128 stands for zero in the data rows.
Some points, one per row:
[131 135 151 122 127 124  85 139]
[161 102 142 164 124 146 166 233]
[176 146 141 134  70 152  67  97]
[164 189 188 189 118 158 115 152]
[134 151 111 159 133  99 137 158]
[148 165 155 166 123 149 123 152]
[143 159 149 145 195 147 138 127]
[120 168 185 156 119 215 108 164]
[118 142 109 126 133  93 138  90]
[ 88  79  62  85 148  77 152 127]
[154 114 140 156 125 138 156 203]
[138 131 126 133 130 119 133 131]
[172 157 166 157  59 192  58 162]
[ 73  96  82 100 181  73 170 106]
[101 127 150  43 110 191 138 169]
[143 132 131 151 127 106 133 112]
[ 80 123  94 117 175  89 165 109]
[111 164 134 123 142 126 148 154]
[117 155 137 120 124  77 162 131]
Then 12 other points, each followed by its number:
[128 162 153 139 140 122 138 181] 0
[177 144 189 165 105 170  93 151] 1
[111 152 113 135 142 126 116  51] 2
[122 130 133 142 130 131 131 135] 3
[119 119 111 113 120 112 133 108] 4
[ 88  75  78  76 135  75 145  61] 5
[117 161 137 133 120 130 127  99] 6
[130 146 130 169  91 164 120 118] 7
[105  72  63  87 134  68 162  88] 8
[134 115 145 148 139 128 135 135] 9
[ 78 120  95 128 211  72 216 128] 10
[141 138 153 145  96 173  89 162] 11
Which three of these numbered points are nearest to each point below, ignoring the 3 directions in which the first points spread most? Their numbers follow each, nearest first.
[115  87  69 100 129  52 159  84] > 8 5 4
[165 132 124 142  49 131  77 112] > 8 5 4
[134 148 133 158  74 185  98 115] > 7 3 4
[ 84  69 102  69 142 142 137 100] > 9 5 1
[112 123 127 132 130 141 131 138] > 3 11 4
[127 163 146 105 133  85 142 143] > 0 6 4
[134 150 164 134 132  89 141 152] > 0 1 6
[130 118 132 149 135 121 145 191] > 11 4 3
[124 178 156 139 119  95 150 144] > 0 6 10
[101 125 128 119 144 169 132 116] > 2 10 3
[ 97 143 111 154  97 176 122  87] > 7 2 6
[ 21  88  48 116 223  48 194  40] > 2 10 7
[142 126 186  96 125 181 137 146] > 1 10 9
[151 186 217 164 139 153 134 142] > 10 6 0
[137 129 114 133 132  96 139 120] > 4 3 11
[129 137 132 139 137 148 119 131] > 3 11 2
[103  95 110 125 172 106 179 112] > 9 2 3
[ 75  76  80  66 153 159 128 117] > 2 3 11
[127  95 139  98 109 163  99 113] > 9 5 1
[198 155 170 185  74 145 100 167] > 8 4 5
